The rows of A fall into 3 groups, and each row is roughly a mix of its group's hidden directions; some rows fit no group.
A, 130 rows:
[[ 14  10 -14   3  -8  -7  25 -28  15 -14 -13 -11   4]
 [-22 -11   9 -28  19   8  -8   4  16  12   5 -12 -14]
 [ 16  20   3  24   1  19  15   1   7 -19 -11 -13 -15]
 [ 12  17  15 -21 -26  13 -16  -5   2  12   2  -4  18]
 [ 28   1 -24  18  -7  12   8 -10   3 -13  -5 -18 -14]
 [-30  -8 -13   4  18  15  15  -5 -14  -9  -9  11  17]
 [ 21   8  -3   2   3   1 -25   8   9 -11 -21 -27 -14]
 [  1 -10  12   5   0  12  14  28   8  -9 -13  30 -11]
 [ -9   9  -6  -3  -4 -20  -5  -2  -4   2 -30  34  -4]
 [-10  -3   2  11  -3 -24  -8  26  -6   6 -21  26  -3]
 [ 22 -24 -15  16  14  24   3   3  -5   8   9  -2 -17]
 [-14 -24  -2 -24   9  22 -16 -18  11  -8   0   6   2]
 [  2  -6   7 -13 -27  30   1   9   0  -1 -18  15 -15]
 [-13  -5  -6  13   8  -4  25  28  -2   5 -10  26  -9]
 [-22   1 -11   9 -21  22   0   0 -25   3 -19 -11   1]
 [  7 -26   5   7  20  20 -13  -7  14   3  14   1 -23]
 [  7  16  27  -6  17  24 -22   0   9  12  -7   0  -5]
 [ 13 -12  19 -21  10 -11  -1  -8 -16  -8  -8   5 -31]
 [-27  -6  11  31   8  22 -11  -9  -7   4   7   0  -6]
 [ 25  21  19  -9  20  -6  -2  -1  14  18  14  -7   7]
 [ -1  -7 -12  -5  -5  -1  -1  15   7  12   5  22  40]
 [  2  -6  19   5   5  -1  -4   6   4 -10  27  30  22]
 [ -5 -16  -4  19  15  27   1  -1  10   2  -4 -32  -1]
 [ 21 -16  22   2   7  -6  -8 -12   7  21 -10 -19 -17]
 [-12  -4   7   0 -19   3  -2  16  -5 -31   1  23 -19]
 [  4 -13   6   5  43  16   5   1   4 -14  -4   6 -12]
 [ -7  25  -6  10   1 -13 -38  -5  -8 -10   3   4  11]
 [  7  -5 -12  -3 -16 -38 -13 -13  -9   3  -4 -16  13]
 [ -9  17 -11  15 -14   9  18 -15   7  -9   9  -8 -31]
 [ -4  10 -20  36 -19   9   1  -1  13   7 -15   0  -4]
 [-10 -36   2   7  18 -21   1  -3   3 -13  -2   8 -16]
 [ 31  10  10  -9  13 -17  14  -2   1  -5 -10 -26  -1]
 [  2  -8  21  12  -7  32  -9   8  12 -15  12   9 -17]
 [-15  -6  -8  19  35   3   1  -5  18  16  12  -9   4]
 [ 10  11  23  -2   2 -13   9  27   0   6  10  29  -4]
 [ 20  -2  -5  -6  10  22   3  14 -10  10  12 -29 -18]
 [-25  -1 -16   4  29  15   4   0  12   6   0 -22  -5]
 [  7   5 -14   3   1   3   6   3  15   4   3  -7  46]
 [ -6   6 -18 -19  -3 -25  30   0 -19  -6  -7  -3  -5]
 [ -6  27 -18 -10   9   7  -4  -4   6  27  12  20   9]
 [  8  24   4  -8  10  -2  18 -17  -2 -15  22 -24   3]
 [ -1   3 -10  23 -31 -10  16  10 -13 -11 -19   3  -8]
 [  2 -12   2 -29   2  17 -12   5   5  23  -1  17 -21]
 [ 31  29  -4   2  -5  -7  22  -6  -8  -3   4 -10 -10]
 [  2   8  14 -11 -36  16   8   0  -3 -25   4   4  10]
 [ -2 -11  17 -12 -35   4   1   8  11  15  23   2  -4]
 [-16   4   4  -3  36 -23   7  -1   2 -17  -1  17  -3]
 [-17  10 -25 -10  18   7  -9 -18   8 -19   1  -5  20]
 [ -4  12   5   7 -26  10   6  11 -11 -26   3 -14 -23]
 [ 15  24  27 -20  19 -11  -2   8   0  14   0  10   1]
 [  5  -6  -9  -5  -7   4 -22  13   9  -7   3  29 -30]
 [-11  32  -7 -19 -11  19   4  -5   4   1  17   7  18]
 [  0  -5   0 -13   6 -37  22  -7  24  -4  -3   4   1]
 [-16 -30  -8 -21  -3 -22  -2 -12  15  10  -4   8   5]
 [-16  28 -28  -9 -19  13   3  -7  -5   1  -4  12  10]
 [ 20  18 -32  14  -9  11   4  -2 -17  11   3  11   4]
 [ -3   0 -11   8  24   7   1   5   0   8   3 -42  -6]
 [ -4  26 -20 -15 -20 -14   0  -2 -14   3  -5  24   3]
 [  1 -15   9   3  34 -15  -9  -5   1 -10 -26  11  -7]
 [-27 -22   3 -27  -6 -13  21  -1   5   4  -1   4  10]
 [ 17 -25 -26   2   0  21  -2   0 -14   2   0  -6 -21]
 [ 14 -29  29  19  15   5   2   2  11 -10   5  -2  -2]
 [  8  -8   5   0  36 -15  -3  -4  29  -7   7  11   2]
 [  8  26   7  20 -17  15  -2  14   2  -5  11 -25  -7]
 [  1  -3   5  11 -11 -20   3  23  15  20  12 -21  17]
 [  2 -19  18  -3  17  19  22 -21 -12  15  -1 -12   1]
 [  7  -6  -6 -20   4   6 -23  -8  -9  12  16 -33  -5]
 [-32 -10   8   1  -8  -7  -6  29  -5  15  -4  17   3]
 [ 14  35   2   1  -8  11  -5  -3   3  22   8   6  23]
 [-12 -21  -3   5  14   1  10  12   5   4  -1  40   5]
 [ 12 -28 -12  -4 -16  13   3   4 -10  -5  19 -22 -17]
 [ -1 -21  17  -3   1  -1  -2 -12  10 -19  29 -17  16]
 [ 18  -3  -2 -17   1  25  28   6   0  -4  24   6  -5]
 [-23 -18 -14   8 -10  21  -7   0   5  15   4   5  28]
 [  3   6  -1   7  17 -16  -5 -20   2  -6  -5 -39   9]
 [-18  18  11   2 -16 -34   1   6   0  -1 -20  -7   6]
 [-16  -9   6  13  26  14  15  -6 -13  15 -25 -11   2]
 [ 22   3 -14 -13  -5 -10  12 -14  14   0   1 -25 -26]
 [  7  41   1  -3 -19  -9   5  10 -13   3 -12   0   7]
 [  2   0  29   5  16  -5  -7 -11  18  -1  18  -8  26]
 [ -7   5  -5  -6 -19  25   9  17 -18   3  16  24  -3]
 [  6  20   4  10  -8  -2  -3  15   4  -8  32  12  25]
 [-21 -17   2   4  18  -9  -9  -1 -12 -19  -3 -18  26]
 [ 31   8  -2  -3   7 -12   8 -13  11  -8  -7 -23 -22]
 [-20  -9   3  22   0   7  18  17   8  19   8  18  17]
 [ 12  -5  11 -20   7 -15 -18  -2   7  22 -23   9 -17]
 [-18  12   4  17  -4 -24  -7  14 -12 -30  -9  -3   4]
 [ 15  -3 -27 -17   3   1 -10  -5 -14  17   7  25 -11]
 [ 18  17  19  -6  12  13 -13   0  10  23  17   6  19]
 [ 16  22  -4  18   8 -27  11 -15   5  11  19  -1  -7]
 [  8  -7   2  -7  -3  -4   9   9 -16  37  12 -22 -10]
 [  5  -1   3 -13  24 -29  14 -12  -6  10 -19 -17  -5]
 [  0 -11  10  16  -3   2   8   8 -18  30 -20 -15  15]
 [  5  26  16  17  17  -7  16   8  -8   5   3 -27   9]
 [  5  -4 -12  10  14 -11   6 -21  29   9  18 -18   9]
 [ 32  25  -4   9  -7  -7  22  -4 -11  -3   0  16  -6]
 [  0  39   2  -3 -16  21   7   3   3   7   8   3  18]
 [  1 -17   6  -6   6   7  10  14  12   3  -8  30 -29]
 [ -8   7  -3  -4 -11 -26   7  11 -11  -5 -25  24 -17]
 [-26 -16  16  -4   0 -13 -13  18 -10   7 -16  19  11]
 [-11   5  10  -3   0   4 -20  28   2 -11  -3  -3 -34]
 [ 32  21 -11  -8   2 -11 -17  -9  -4  -2   3 -24  -2]
 [ 10 -16  -3 -22  11 -22  -4 -16  15  -8 -11   2  23]
 [-11   9  15  -4  16   2 -25  14  10  -9 -19  24 -10]
 [ -8 -16 -10  10  20  11  25 -18  -5   6  10 -10  23]
 [ -1  14  -7  15 -17   1 -13  19 -17   9  -9  27  16]
 [ -4   6 -25  13  -2  12 -12  -4  14   4 -17 -31 -12]
 [-25 -23  -6  22  20  -7  11  -1  -7  -9 -16   5   9]
 [ -7  12  16  11 -12  18 -22   9  -4 -15  17  14  21]
 [ -7   0  -8 -22  -7  32  13 -12 -16  10   9  12  13]
 [  3  -9  -7 -23   7 -15   2  -1  11   6  10   0  39]
 [ 10  28  10 -16  12 -12 -12  -3   8 -13  21   2  19]
 [-16 -21  -1 -19  -8 -13 -17  -1  -4   0 -24  15  18]
 [ 13   2  15 -14   4 -16 -16  30 -11   4 -20 -11  -8]
 [  2 -28  17  28 -12  -8  12   1   5 -22  -2   5  -1]
 [ -7  -1 -14 -26   8  11  -3  -1   5  18  24  24 -10]
 [-32   3  17  13  -4   6  16   6  -5 -13  -2  19 -19]
 [-10 -12  20   1  26  11   1 -26  -1 -18  14  -3  -8]
 [-16 -27   4   0   0  18 -24   0 -15  12  -9   5  19]
 [-10  11  14   3   9  22  17  -6 -23   3  12  -3  27]
 [ -6  -3  19  -8  29  11 -12 -16  -3   5   2  13  27]
 [ -5  -3  22 -22  -1   3  -5 -12  13 -12  25  19  17]
 [ -1  28  10   0 -15 -14  -3   9   8  33   8  -3  10]
 [ -3  10 -35  11  14   5  16  -4 -18 -22   1   3  -2]
 [ 32  25 -18  -2  -5   3  -7   7  -5   6  20   2  14]
 [ -7  -2   0   0  36 -22  -3   3  15  -7  -3  20  13]
 [  2  36  -5   4  -9 -10 -18  23  -5 -14   0  12   7]
 [  6   8  -2 -26 -29   7  -3  -7  -9 -13  -2 -10 -26]
 [ -7  10  11  17  13  31   9   0  17  -3   7 -18  16]
 [  8 -27 -10  -5 -31 -20   3  -1  -9  11   4  15  -2]]

Here is one row of each group, with its name. Which group are the others in?
[  0  -5  43  -8  -4 -18  -8   6  12  -1  -7 -13   3]
<57>
[ -6   6  -1  16 -25 -24   7  15 -15 -25   5  -8  -4]
<124>
[-27   1   4  19  -1  26  -7  -2 -17   8  17   7  14]
<94>

[ 18  14  17   8   3  -7   8  -7  -1   1   6 -40  -8]
<124>
[-3 10  1 -2 15 18 26 10 -2 10 19 22 18]
<124>
[ 12   5 -36 -22 -13   2   6  -8  16   9   9  -4  -8]
<124>
[ 15   6  16  -7  -1  -1 -17   8   0  38  -4  17   9]
<124>
[  4  -6   4   1  -4 -15   9  -3 -15 -42 -12  15  -1]
<57>
[ 25  12  -8  -6  -1  20  11  -7   8 -22  10  -5 -25]
<94>
[ -6  30  11  20  -5  -9  -7  20  -6 -18  -5 -18  -4]
<124>
[ 14   2  11  -4  22  10  23  -4  13   6  -1 -20 -25]
<124>
[-23   4  11   8   9 -33  19  10  16   6   7   7   6]
<94>
[  1  -1   9  -5   0 -23   9  -3  -8  -4   2  38 -22]
<94>
[ -9  29   8  -6   5   1   6   4  11  11  28 -20  16]
<57>
